The rows of R fall into a few groups, and each row is roughly a mix of its group's hidden directions.
R, 172 rows:
[[  5  20  23   5  16 -14  -9   8 -38  -7   4   4]
 [-14  14  -1   7  28  -9  36  -4 -11 -14   8   3]
 [-17  11   1 -26  20   4  23   5  -9 -24  16   7]
 [ 13   2  19  -8  10 -21 -26  29  -1  -4  16  10]
 [ -6   1  15  18  -3 -23  15  14  -3  12  -9 -36]
 [-16  -1 -17  -4  15  11 -22 -24  16   8 -10 -26]
 [  7 -26  -4 -36  15  -6 -12 -11  11 -11  -3  14]
 [ -1 -25 -24 -22  19   6 -11  17 -20  -2 -11   4]
 [  1  17 -10   5  18 -29 -21 -14  12   9  19  15]
 [  7  14  18  17  28 -11   4  19 -15  -8 -12 -22]
 [-18 -21 -14  -6 -18  26   7 -11  27   1   2  12]
 [  3  23 -19  18  18  -4  12  14 -30  -8   6  12]
 [-28  -1   0 -19  -7  15   6   4   0  21  22  25]
 [ -6 -31  -2 -14 -19  12   3  12 -17  29   7  -2]
 [-22  11  -4  11  18   9  30 -17  -1  -2  27  -5]
 [ 31  33  -5  -1  13   2   2   4 -21  -4 -17  -4]
 [ 43  13  10 -17  11   0   6  -1  11   3  -7  17]
 [ -3  27  31  -5 -15 -13  15  -8   9 -11  17  11]
 [-25   8   6  -7  20 -10 -17  11 -26  20  16   6]
 [ 25  15 -18 -14  10  -8  -5  26 -19  20  -1   2]
 [  6   4  22  -6 -14  27  22  -5 -12 -17  -6 -23]
 [-13   9  30   0  21 -17  17  17  -1  22 -12  -4]
 [ 18  -6 -15  10  14 -18  -7 -13   6  17   4 -35]
 [  0 -21  -5  -6 -20 -18 -27 -18  -3  21   2 -17]
 [-18  13  -9   6  36  16 -10   5 -13  24   3  -5]
 [ 17   1  -8 -31  -3   7   0 -20  -8  21  26   8]
 [ -1   4 -14  26  14  29 -25   1  22  -2  -1   5]
 [ 17 -20   2 -22  24 -21  14  -7  13  -5 -12  16]
 [ 11   1 -16  14 -28   3  -2  -2  -1 -15   6  38]
 [  0  17 -15   0  30 -22 -29  -3  12   4   9   4]
 [ 22  -5  -9  25  13 -24  -3  27  -8   3  15  -2]
 [-26  12   3 -23  17  -4  -6  -2  -8  14 -16 -28]
 [ 24  25 -15  17  -5  -8 -17  11 -24  -6 -13   2]
 [ 11  13 -10  22  -5 -16  -4   2 -27   7  31 -10]
 [  7 -28  22  -4 -24  23  11   2 -20  -7   1   4]
 [ 20  15  -5   0  18  -4 -12  17 -35  -9   8 -15]
 [-11  27  -3   9  18  28 -14  -1  21   1   1 -18]
 [  8  -1  -3   8 -19 -27  -5  11  19  16   9  31]
 [  4  20  28 -24  15 -27  -7   4  -6 -11   8  -6]
 [ 18 -16  20  13  -1   3  28 -13  -2 -19  17  17]
 [ -1  25 -25 -20  23  -5  18  -3  -5 -19  -8  -5]
 [  3  -1   4  11 -17  -3 -31 -15 -21  12  25  12]
 [ 32 -23 -20  -1   4   8  14  18 -13 -16   9  -1]
 [ 19   7  28  -1 -16   1  19  19  -5 -13  -4  25]
 [ 21  -2   5   3 -35  23  24  -5  -4   1  -6  11]
 [ 32 -19  -3 -13   0  31  12   5  -9  -9  -2 -15]
 [ 12  31  14   9   7 -17 -14  10 -27  -5  -3 -15]
 [  5  22 -15  29   8  -7  -9  16 -28  -7   8  -8]
 [ -7  16 -16  -5  -6   0  26 -14   2 -11  14  35]
 [-14  -4  -7 -14 -10  28  -9 -18  27   2 -21  11]
 [-19  12  13 -12   9 -21 -10   8 -16   5  14  33]
 [ -5 -23  -9  -4  -5  14  12  12  30  12 -21  19]
 [-14  10  -2  11  18 -34  32   1  -2   0   6   7]
 [ 33  16  14   1  26  15  -1  -5   5  -5 -13 -19]
 [  3  17   5   2 -16  29   4 -15  25  20 -16   7]
 [ -8  21  -3  27  12  13 -10  30  -2  20   9   5]
 [ 24 -15   4   8 -17  17  23  -6 -25  -7   8  18]
 [-18  21  19   2  13  -2 -20  -6 -10   2  -9 -33]
 [-17   4  27  16  -2  22  22  -9 -25   5  -1  -8]
 [  2  17  -9  -3 -20  31  10 -17   4 -23   6 -17]
 [  5  -8 -16  -9   7 -16  11 -10  15  10  24 -33]
 [ 29  -3  13   9 -28   6  12  15 -19  -7  12 -13]
 [-14  -6 -21 -31  14 -11 -21  22  -4   8  -4  -8]
 [-20 -19  16 -17   6  18  17  -6   1  -8  27 -17]
 [  3  -3  -6  10  14 -32  -9  13  11  -5  -5  35]
 [ 39   1  11  -5  16   9   5   7 -11  13 -16 -20]
 [ 21   8 -12  12  -8  25 -12  -6  32 -15  -9  -4]
 [  9   0 -17  24 -19  21   0  -3   7  16  -1 -31]
 [-19 -10 -13  10   8  -2 -15   4  22   0 -10 -37]
 [ -4  32  16 -13  15   4 -20 -11   6  -1  21 -18]
 [  0  23  22 -11  -5  30   2 -10 -15  18 -10  17]
 [-18 -35  19 -12   0   3  -2   4  20  20  13   2]
 [-22 -18   4  20  17  13  19 -20   0  -4  23   6]
 [  0 -12  -3  -7 -28  15  30 -23  -6 -13 -13  -2]
 [-17  22  14   4 -17 -10  -8 -28 -24  -3  -6  15]
 [ 12  22  15  -5  19  -4  17  11  13  -9  20  27]
 [  5  -9 -14  14 -18  16  35  -3  -3 -17 -16  13]
 [ 19   1 -22 -16   0   8   5  -6  19  25  15 -25]
 [ 14 -14 -21  11  14 -13 -40  -4   4   1   4   4]
 [  5 -10  18  21  10  15  26  14 -18  21   1 -14]
 [  2  11  24 -14 -15  10   9  -7 -10  -5   1 -40]
 [ 16  -2  -1  30  11  17  -2 -25  -9  20  18   5]
 [ 19   2  13   7  25 -29   5   7 -15 -14 -16 -15]
 [-13  25 -34 -11  -1   9  12 -21   6   1  17   3]
 [  7  -5   7   1  -9  -2 -33 -21   7 -27   2 -23]
 [-17  20   4  -2  25 -30 -12  -1  20  -1 -15  -6]
 [ -6 -15  -1 -13   4  35  12  12 -10  24  -9  17]
 [  6 -11 -11 -27 -11 -26  -1   4 -17  -1  -8 -30]
 [-12  11   0   0  10 -19  17   6  14  -5  20  37]
 [ 11  -5   4  10  -4  -9 -31  -7  26  15 -18 -20]
 [ 11  14 -17 -20 -31  -9 -16 -22  -8  -2   8  11]
 [ 35  16  -1 -23  -6  -8 -14  12  -6  11 -21   0]
 [-10  28   8 -23  19 -16   2  14   4  -4  -9 -26]
 [  5 -15 -14 -18  20   0   3  15  26 -25  16  -9]
 [ 13 -19   6  -2  -8   0  -7  -9 -20  13  -6 -41]
 [  5 -15   0  28 -13 -22 -16 -27   5 -12   1 -14]
 [-22  22  14   6  -5   1 -27 -16  -8   0 -16 -22]
 [ 23  -4 -19  12   6 -30   0 -16   5  23  11 -13]
 [ -2 -19 -26  -2  19  19  24  -1 -10 -19   1  15]
 [  0  13 -24 -23  -8 -33  10 -16  -7  -5  14   6]
 [ 19  16   7   8  22 -20  -3   4 -36  -8   4  -4]
 [ -4  -9  20  16  -8  -7 -10  23  19  -4  -2  34]
 [ 29   1  -1  -4   3 -33  -9 -23  18  10   1  -6]
 [ -9  -6  -4 -12  31 -23 -30   5  -6   3  15 -11]
 [  1   9  -7   6  -6   2 -17   8  35  27 -22   6]
 [ 33   2   2  -7  14 -14  14  -1   3  -7   4  35]
 [ -3  13  14  34  -6 -25 -14  -8 -18 -10  13   7]
 [-18  18  10  -2  -7 -12 -15 -10  18 -36  -7   5]
 [-11  34  25   2 -11  13 -13 -14 -18   8  -5   0]
 [-16  10 -24  26 -21  17  -5   6  -6 -13  19   9]
 [ 15 -11 -17  -6 -26 -11 -29  17   8  -3 -18  -4]
 [ -3 -16 -24 -13  10  19  -3  26  -5 -20 -20   9]
 [ 26 -17   4  -5 -29 -15   8   4   4 -28   9   5]
 [-10   1 -21  -1  36 -25   1 -21   5  11   0   6]
 [-25  21  23 -11  11  -4  -8 -14  12 -22  15  -4]
 [ -5  -3 -10  19  19  -2 -14   3  14   8   8  41]
 [ -6  16 -10 -28   3  25 -11   4  14 -29  -3  -5]
 [-10 -18 -24 -10  20  -7 -23  12  -3  17   5  22]
 [ 15   4  10 -27  -5   2  -3 -19  -5  -6   3  39]
 [ -7  -6   9 -21  16 -14   4   3 -32  -6  26  16]
 [-17  10 -13   1 -25  11  -5 -13 -18  10 -32   8]
 [ 26 -14   8  19   6  24  19  22   3  -4  16  -2]
 [  3   0 -17 -11   0 -17  39  -8 -18  -7  -6  18]
 [-17  10  -3 -10  17 -20 -25   3  30   4  -7 -17]
 [-13 -15 -15  -2  -1   5  27 -19  34   9   7  -1]
 [ -2   3  13   7 -15   6  10  -3   8 -14  16  44]
 [-20 -16  17   3  13  -7  -1  10   9   8  24 -33]
 [ 21  -9  14 -20 -31  22   5 -15   6  -4 -13   4]
 [ 16  -7   3  37 -20   1 -18  -7   0  11 -20  -5]
 [  9 -15   1 -27   4   7 -16  -8 -18 -18  22 -22]
 [ 24   7  -8  10  -9  14 -31   5  -9  -7  -6 -28]
 [-21  -9  15  14  -5  -6 -11 -23 -13   2  35   4]
 [ 18  18  15  11  23 -19  -9   8   7 -20  -1 -23]
 [ 14 -31 -16 -14  -2  11  -2  -1  21 -27   6 -11]
 [ -8  -4  31   5  -5  21 -24  15  11  11   0 -21]
 [-15 -11 -23 -28   6   8 -12   7 -12  21   1 -22]
 [  4 -26 -11  13 -14  36  12  -4  -9  -5  -3  17]
 [ -6  16  -4 -43  12   1 -10 -12   1 -16 -10 -11]
 [-21  30  -2  16  -6  -4 -32   7 -11   5  -9 -10]
 [  3  -4  24  -2 -13  -8  22  30  -8  -8  -2  26]
 [  3  16   0 -10 -14 -10 -22  31 -20  -9 -17  12]
 [  9   9 -10  -5  25   9 -23 -11  -1 -19  19  26]
 [ 12 -21   0  23 -15   6 -10   2  19  31 -12 -10]
 [ -5 -18 -25  15 -19  18 -11  13  25  -4 -13  -6]
 [-10   5  34   9  -4  33  -6  10  12  -3   9  14]
 [  5 -46 -12  -2  -5  -3   7   3   4  13  15 -16]
 [-30  17 -19  -7  -2   0 -24   8  17 -22   5   0]
 [ 13  -6 -26  -9   5 -23  -8   9  -4 -15 -23 -24]
 [-25 -19  15  15   4 -31  -4  15  -9   1  12  13]
 [ 20  20 -17  15  14 -15 -18 -14   5  22  17   6]
 [-20   4  22  -5  14  21   6  30  11  13  -3 -14]
 [-17  -6   8  -7   1  -5   1   0  27 -11  40  12]
 [ 11 -39  -3 -27  -1 -16  -9   8   7 -15   5   2]
 [ 19   0  15  -5 -43  11  15 -11  -9   4  -2   4]
 [ -2 -16  -4  -1   1 -26 -20  -4  38  12   7  -6]
 [ -5  42 -13  -2  -5  13  16   4  12  18   1  -9]
 [ -4  23 -14 -28  17   9   0  17   8 -27   5   6]
 [ 25  20  -9 -16 -18 -13 -10   9   8   4 -30  -3]
 [ 20 -27  -4 -27   1   0  -6  -9 -25  11  17  -5]
 [-15 -26  -4   2  17 -31  10  14  -7 -21   9  -4]
 [ -7  -8  23 -32 -21 -12  11   2 -20   6  15   2]
 [ 23  -2  10 -20   1  13  -2   6  19  36 -12  -1]
 [ -6  -8  -9 -13  -7 -41   8  18  17  18  -1   5]
 [-10  -4   1  -6  -8  29  15  -3  28  -5 -27  14]
 [  4 -32  -6   7 -20   1 -11   1  -9  23  -8 -26]
 [ 27 -11   8  24   0 -21 -21  -8  -9 -15   6 -17]
 [ 15  -2   5  20 -29  11 -22 -21  -3   1 -22  -4]
 [ -6 -16   0 -19 -23   8  -3   3  36   8 -19   0]
 [ -7 -20   4  -8 -19  17  19  -3  17 -23 -25  -8]
 [ 16  -2   8 -20 -10 -22   5 -20   7   9  -2  34]
 [ 16 -29  -1 -14  -1  15 -25  11 -17 -23  -3   2]
 [-19   7  -4   3  -5 -19  10 -26   2 -27  15 -21]]

One row of each group comes first, with its name. Which group is each row after those in?
[  1   1 -17  17 -17  19  16   2 -22  26  15  12]	J
[  0   6  37 -12  -9  -5  24   7 -12   0  -9 -23]	N
[ -8   5  21  10  16   9  26 -23   2  16   5  24]	B
[-27   2  13 -11   6  17   2  10  28  22  17  -8]	F

[-12  -7   1 -16  34 -29  -8  -5   1  23  -3  -1]	J
[-25  -5 -32   0 -14 -22 -18  -5 -13 -10  -5   2]	F
[ 21   9  19   5  -9  28  23   2 -12   9   8  22]	F
[-15 -10   0  -3  30 -16 -23  24   2  14   6 -14]	J
[ 20  28   8   4 -12  -9 -24  -8  -9 -11  23  14]	J
[ 19  16  32  -5   9  14   2  20 -17  18  -3   7]	J
[ 18 -24  11   5  -4  -9 -34  20 -12   5 -10   7]	B
[ -5  -3 -36   5   2 -22  -8 -10   8  17  11  23]	N
[-19  11 -19   7  21 -18 -22  -9 -11  14  20  -7]	J
[ 12   6  -6 -29  11  15  29   5 -15 -16   2  17]	F
[-18   3  27 -19  -7  11 -16   4 -22 -15   0 -22]	J
[-16   9  -4  -1   9  12  33 -16 -20 -10  -7  24]	J
[-4 13 30 18 10  6 13  9  5 35  3 -1]	F
[  6  -6   4 -11  11  34 -12  16  -5 -32  -9   0]	N
